Rotation paths and how fast each direction turns (degrees per step)
Each turn is a multiple of 5 degrees from 10 to 175, or 0.
Each row of a path follows its step; steps can be skipped.
Path 1:
step 0: [-31  34  -6 -14  -1 -42 -61  44  31  30  37 -12 -46  23 -40 -34  40  -1
   1 -22 -56  24   0  43  29  32  14 -15  -8   0  38 -99 -32  10  12  49
 -17   4  -7   9  19  19  -8  47 -26  27   7]
step 1: [ 27   5   2 -33 -61  12  27  48  31 -11 -15  -3  16  20 -33 -12 -13  -6
  76  19 -50  -7 -18 -14 -44  24  -5  -6  58  -1 -19 -35  29  -4 -17 -22
 -11 -14  27  38  59  45  27  65 -70   6   4]
step 2: [ 28  14 -50 -20 -21 -11  50   7  59 -39 -62  22  46  10  -2 -72 -34 -15
 -21  25  39  31  -6  -3 -26 -24 -14  19   3 -13  26  19 -35  -8 -17 -21
   2 -48  30 -12  -6 -29  26  22 -19  67  75]
step 5: [-46  -7   4 -39 -72 -36 -27  18  44   1  16  34 -30  17  -6   8 -70 -31
  55 -58 -28 -20 -17  13   8  -8   0  -5   4  43 -11 -41 -37 -19  10  -3
 -34 -42 -13 -37  41  21 -11  25 -47  58  21]
step 6: [ 39   5 -20   8 -22  37  16  41  21  46 -78   7  21  18 -54 -12 -70 -26
  58  13  -7 -22  -1 -12  -4 -34  31  68  34   4  29  25 -36  17 -21 -56
  11 -44  -3   3 -12   5  34  16 -33  17 -30]
step 7: [-25  42 -56  36  55  13  49  12  16  34 -31  22   4  16 -16 -33   5   6
   1  27  54  35  21 -20   2 -38  60 -44 -21 -16  45 -13 -65   2  24  -8
  43  27  25 -41  13 -17  51  22  19  44  15]
step 8: [-19  64 -39  45 -30   7   9 -30   0  33  28  -6 -47   8  -2  19  55 -24
  59 -26  24  -9   6 -25  17 -55 -23 -49  13  57 -27 -25 -31 -12  -3  42
  22   2  32  -3  37 -31 -22  65   0 -52   9]
step 10: [-55 -41  13  19   7 -19  19  -5  11  22   4  50 -15 -18 -15   7 -71 -16
  32  36  36 -12  11  -2  18 -21  14  38 -14  48  -6  37 -63  30  34 -18
  18 -75 -27 -33 -42  38 -19 -23 -41  55   0]
step 11: [ 25 -14  -4  50  85   7 -27 -21   4  81 -40  -6 -58  22 -58 -26 -10 -20
  22  18  30  13  21 -14  50 -30  45  25  11  -6  23  -7 -40 -12 -21   9
  34  25 -23  18 -19  13   8  33 -16   0 -66]
Directions:
[ -1   4   5   4   7  16  -3   0  -6   9   6   8   6   6   3   2   0  17
  -9  -7  -1  16   6   4  12  -4 -11   4  15   8  -7  -9 -10  -1  -2  -7
   9  18  10   4  -1 -14 -10   9  24   7   5] -> 85
[  3  17   1  11  11  -1  13   4  -3   0  -6 -11  -3   1   0  -2  -3  22
  -2  -3  -3  -2   2  -9  -1   5  -1  13  -3   0  14   1  -3   5   6  -8
  -5   0   5 -21 -32   1 -11  -6 -13   5  -2] -> 95
[ -2   1 -13   8  14 -12  -1   1  14   4  -3 -26   0 -14  -1  18   2  -2
 -10   6  10   5   3   8  13 -11  12  -6  20  -3   5   0   9  13  -7   4
   7  -2  -2  -3   4  -3   2  -7   5   9  -2] -> 90
[ -4   2   4 -17   7  -6 -17   0   6  13   9   3   2  -2   6   9  -3  -5
  14   1   1   9  14 -15 -16  -9   0  16  -6  -9   4 -18   2   1 -11  -3
 -13   1  -1  -4  -5  -3   8  -5   9  10 -19] -> 60
[  0  -7  -4  -8 -24   1  -4  -8  -2  15   1   0   0  -6   2  -5  -4   9
 -17  16   1 -24  13   9  -4  -3   1  14   3 -10  -8   3   2   2  -1 -16
   9  -8  -5 -12  -2 -15   4   7  -1   7   6] -> 95
[  2  13  -3   4   5   9  -1  -5 -13  10  12  -5 -14  -3  -5   9  -1  -1
 -14  -6  -8  -2  -3  -4  -6  -7  -2  -6   1   4   3 -13  12   2  27   1
 -25 -13  -7  11   7 -11   7   3   0  -1  11] -> 85
Path 2:
step 0: [-11  29 -24  -7  21  51 -40 -31  33   2 -43 -11  12  28  18   3 -40 -22
 -12  74 -19   0 -28 -35  45 -26  33   6   2  58 -26 -30  -7  25  28  24
 -72 -46 -24  12  16 -19 -49   0 -49  33 -34]
step 2: [ 26  65  28 -46  13 -27  29  -7  -9  49 -41  13 -34  42 -23 -38  -5  43
  36 -16  -3  14 -23   0 -35   7 -48  16 -34  51  36  79 -24  39   0 -19
 -12 -16 -35 -40  12  -7 -28  31 -14  47  -8]
step 3: [ 32  17  53  27  13 -34   7 -21 -10 -24 -24 -22  18  38  10 -34 -13   7
  -3   5 -91 -71 -26 -14   9  19 -52  26 -10  19  41 -33 -41  47  40  38
  39  62  30  -6   9   1 -34 -20   8   1  20]
step 4: [ 32 -19  -5  26  -3 -80   2  10  -7  21 -71  33   9   4  23  -6 -26 -14
 -38  22 -52  44  -7 -23  56  21  -6 -13   8  52 -43 -50  -3  -2 -25  38
 -33  -8 -38  -8  -7   4 -34 -52 -22  56 -19]
step 6: [  3  56 -16 -34 -10 -28   3 -16 -36  31  -1  30  15   9 -52 -27  -4  44
 -53 -56  19  19  11 -60 -17  39  12   9 -70  38  -7  33 -24  38 -55   2
   1  22  43 -13  45  34  26   9 -11  16 -38]
step 7: [ 22  32  35  36   3   5   3  -7 -92  -4 -46  13  15   1   9  24   0   5
 -23 -23 -27   2   2  26  -6   4  17  60 -21 -38  10 -49  -9  65 -11  27
   9  98  44   2 -28 -44  31  23 -10   4  22]
step 8: [  6   8  26  46 -18 -35 -17 -40 -28  29 -23 -35 -16 -40  33 -52 -14  -1
 -24   3 -54  53  37  14  44  15  25  12 -10 -16 -13   4  24  -3 -53 -10
 -49 -22  18  34 -61  30  35 -60 -53  20  13]
step 9: [ 38 -36 -21  19  23   7 -54 -30 -36   8   6  27 -47   1  -8 -22 -25 -53
  77 -11  18 -21  33 -67  34  -5   1  -1  39 -34 -20   4  24   3   7 -26
 -38  41  29  10   9  42  82   8  -9  17 -17]
step 10: [ 11  32  -7 -46  56  27 -37 -15 -24  26  31  -3  35 -28 -36 -13 -66  25
 -21  -8  28  38  -6  -5  55  18 -14  27 -36   0  -7  40  69 -20 -49 -24
  50  38  -5  15  64  12  42  -9  13   2  -9]
Directions:
[ -1   4   5   5 -26   8   0   8 -15   8   4  10   3  11  10   2 -13  -5
   2   9  -9   2  -2  -1   3  11   2   1 -13  -3  12 -17   9 -11   5   0
  10 -11   7   3  16 -13  -8   2 -15  -6   6] -> 95
[ -1  11  -6  -3  -7  -6   2  12   6  -1  -5   4   5   1  -2   7  -7 -18
  -1  26 -19   1  14  -2  -2 -21  -8   0   6 -16  -4  -3  -9  -1  -4   2
  -7  -6   1  19  -4  13   7  -9   3   4  -9] -> 85
[ -6   1  15   8   9  -7   2   3 -10  -6   4  -5 -12  -6 -15   8   5  -4
  11 -16 -18  -3  -4   5  -4  -2  18   7 -11 -19  11   2 -10  11  -9  -8
   2 -16  -8   3   1   0 -14   4  -1  10  -2] -> 70
[  2 -11   5   9  11   7   3   6  -4   2  -7 -10  -6  -8   1   0  -9  -7
  -6  -8   3   7  10 -10  11  -7   9 -28   5   6  12 -16   4 -10  12  10
 -18 -13   1  -2 -13   9  -1   4  -9   3   4] -> 90
Path 3:
step 0: [ 30   5  -7   8  23 -44  17 -18  28 -23 -43  18 -56 -15  41 -60  -6 -23
   2  19  16 -36  30  58  35  21  -1   2   5  50 -18 -11 -38 -31 -14 -16
  14 -22 -63 -38  48  20 -46  36  48  -5 -31]
step 1: [ 22  -7  37 -22  -3  19  13  61 -42  25  12 -26  41  21  30  12 -22   6
 -33 -14 -44  42  25 -36 -12 -24  17  -4 -59 -79 -55   1   0 -47 -18  37
   9   3  21  24  41  11  56   6 -23 -34 -10]
step 3: [ 17  -4  26  15 -16 -19 -22  -6  10 -40 -36  21 -27  56 -28   0 -57 -33
  -2  -7   1  31 -18 -27 -57  35 -15 -12  23  -6 -47 -36  62  24 -46  53
  42 -12  50 -26  48  53  -5   8   0  23 -15]
step 4: [-18  26 -23 -13  39   2 -28 -12 -10  18  30   7   0  25  34  -8  10 -47
 -19  22  22  56 -10 -18 -14 -11  35  -3 -28 -26 100  42  -1 -44  72  21
 -55  -7 -52  22  12 -46 -12   2  -9  19  -5]
step 5: [ -2 -48 -21  34 -56  -3 -22 -16  17 -10  15 -55  38  17 -14  44 -32   2
  69  41  10 -31  -3   6  14 -25 -21  18  14  -2 -28  26  30  28 -73   4
 -44   9  37 -12 -23  23  13 -56   6  12  63]
step 6: [-29  44 -29  11  10   4  70 -38  26 -29 -48  10  -6 -41   2 -59  -2 -32
 -36 -12   3  27  -8 -44  19  25  16 -68  24  60  -2 -12  15  29  20  18
  -8  17 -44 -33  13 -56  -5  44 -11  -3  26]
step 8: [-85 -21 -22  -5 -35  13  25 -34 -56  49 -25  -7  -8 -27 -30 -34  32  29
  36 -49 -32 -50  20   0 -18  -6 -23  -4   8 -21  17 -53 -24 -14 -34  20
 -35  10 -52   9 -43 -31  10  31  40  -1  11]
step 9: [ 24  22  38  68 -20 -41  11  -2  50   1  -7  51 -10  15   0  -6  -4  10
 -40 -33  -6   9 -28 -23   1 -15  -2  -8  43 -24 -54  68  28   7  19 -59
  62  13   5 -12  -7  76 -21  17  26 -31  -5]
step 10: [ -2  18  21 -58  14  26 -28  89 -15  16  22 -42 -60  45  -1  -7  45  -9
  16 -15 -48   9   9   3   0  47 -38  11 -23 -31  37 -19 -25  -3  10 -12
 -23 -23 -40 -26  53 -55 -39  21   5  22  10]
Directions:
[ -1  13 -12  -1  -3   1  -9   1   0  23   3   4  26  12   5   8  10   2
  18   0  -2   0  18  -7   3  -2 -10  -9   4  12   2  -9   5  -4   5  -1
 -12  -2   9   1  -2   6   6   2   9 -16 -10] -> 115
[  3  -2  13  10 -23  15  -7  -9 -10  -6  12  -8  -3   9  -9   5  -6   0
  -2   8 -14   8  11  -2   0   6  13  -2 -10   7  -7  -1   5  -2   7   1
  13  -1  -2 -14 -11  16   0 -14  -7 -13  -1] -> 175
[ -8  -2  -5 -25  -6   6 -11 -15   5   1 -15   1   9   5 -11  -4  -2  -8
 -17   3  -2  -4   2   1 -13  -9   1  10   1   6  10 -11 -10  -9  -1 -12
   4   3  17  -6   6   6 -17   8 -12  -1   3] -> 90
[  9 -12   5  16 -10  -5  -3   9  18  -8 -13   6   9  23  13  -1  -1   2
   6   8   8  -4   1  14   4  -1  -3   2   3   0   9   0 -27   7   3 -13
   3  -2  -5  -5  -6   6   2  -8  -2  10  -7] -> 155
[-11  -2   2  -6   9  14  -3  16  -3   1   4   8   3  -4  -1  25  -2 -14
  -6   8  -9   4   5  10  -9 -15   2   6  -5  -9   0   6 -12 -16 -12   7
 -11   5  -8  -6 -17 -12   7  -7   5   3  -8] -> 115
Path 4:
step 0: [ 70 -33  14  45  15 -50  25   2  25   8   1  12  15 -22  24  45  16 -33
  50  11  13  -8  -3  16  28   0  52 -50  -8  30 -16  17 -42  15  28 -27
  13  14 -66  -9  -6  30  38   1   8 -40 -34]
step 2: [-77  30  22  45 -11  -6 -38 -15  32 -55 -47   0 -31 -37 -22  -9   3  -9
   1  18  18 -22   5  36 -15  55  30 -10 -39  -5 -26  10 -27  31   8 -10
  17 -56  13 -17  -3 -39  29  16  38 -27 -36]
step 3: [ 14   2  -3  54  43   8  18 -17  64  -9 -10  43  25  40 -24  64  27   4
  25  25  29 -24  29  -4  23  74   3  -5   2 -26 -42  15 -24   6  13  -1
   5 -44 -59 -29 -11   3  -8  13  22 -42 -27]
step 4: [ 15   7   6  49  15 -61  60 -30  19 -37  -5 -20 -20  -3  16 104 -15 -33
  25 -14   0 -32  -8 -20 -19  -6  14 -25  11 -45 -14  19 -57 -14  31  -4
   3  -5 -29  25   9  25  35 -21  -9  -5  26]
step 5: [  0  -9  31  55 -31  34 -22 -57   3 -37 -24 -34 -37 -35 -11  34   3   7
  18  23   3  34   9  17 -34 -30  15 -42   5 -23 -33  -3 -73  58  44 -24
  13 -25   9  31   0 -39  27   9   3  29   0]
step 6: [-13 -17  13  31  32  68 -28 -60  24 -20 -10  -8   2  14   3  28  28 -45
  11 -31   7 -16  31 -15 -12  64  38  11 -30  21 -33   3 -15   7  47  -9
  45 -31  17 -36  -5 -37  24  47  47   9 -22]
step 8: [ 29  -2  33  16 -13 -24  46  31  23   3 -22 -27 -30   6  -1  55   7  19
  26  -3  43  10 -11   7  13 -37 -24 -39 -16 -11 -73   2 -75   1  59 -38
  10  -8  34   8  -2  25  66  14   6  -9  -1]
step 9: [ -8   4  11  46  25  11 -39  16 -19  -5 -16 -12 -54 -50  -8  35  62 -33
  12  39  -9   1  -8  -8   4  13   1  18   1  17 -26   8 -50  30  29   0
  39 -29  21   0  13 -58  89   8  43   2  26]
step 10: [ 38   9  20  60  39   5 -33 -26  34  -5 -21  14 -35  -7  -5  41  42   6
  -7  -7   4 -24 -17  18  26   2  57  -8 -49   8  24  23  -6  -2  11 -29
  47 -18 -45 -58  16 -41  -4  26  43 -33 -57]
Directions:
[ 13   1   1   4   8   6   2  -3   1   6  12   6 -20  23   0  -9  -3  17
  -2   4   2  16  -1  -1   3   1  -5   6  -3  -5   2  11  -7   7  16 -13
 -15   0  -2  10   9  -4 -20   5   9  -5  -7] -> 155
[  1  -5   3  11  -2  15 -24   6   7 -10   4  -1  -2   3  -8  -6   8 -18
 -13  -3  -5  10  -8   5  12  10  -2 -11   6 -16   6   5  14   5  -2   5
   5  -7  22   7  -5   1   2   2   8 -12   5] -> 100
[  2 -18  -3 -11  16  -1  -1   3  -5   3   6  12   1   3   7   3  26 -15
  19   0   1  -6   2 -20  -2  12   2   5   6   2  11  -9   9  10   2 -12
   6  -3  -9   8  -3  -8  -3  -1  -7 -10  -3] -> 115
[  3  12  -6  -8  -9   4  24   6   7  -8   7  -1   5 -11  10   7   9   4
   3   6 -22   4   7   1  -3 -12  -2  -7 -16  -4   6  -6   1  12   9  -7
  -5  -6  19  17  -1   4   4  -7  -2  -8   4] -> 100
[  1  -3 -15   0  12 -17   6   1  -4  -9   1  22  -6  -3   1  -3  -9   5
  -9  -1  -7   7   7  13   0  11   8  -4  -4 -12  -9   9  -1   2 -26   0
   4  -2  -4  13 -13 -12   7  -8  -3   1 -15] -> 35
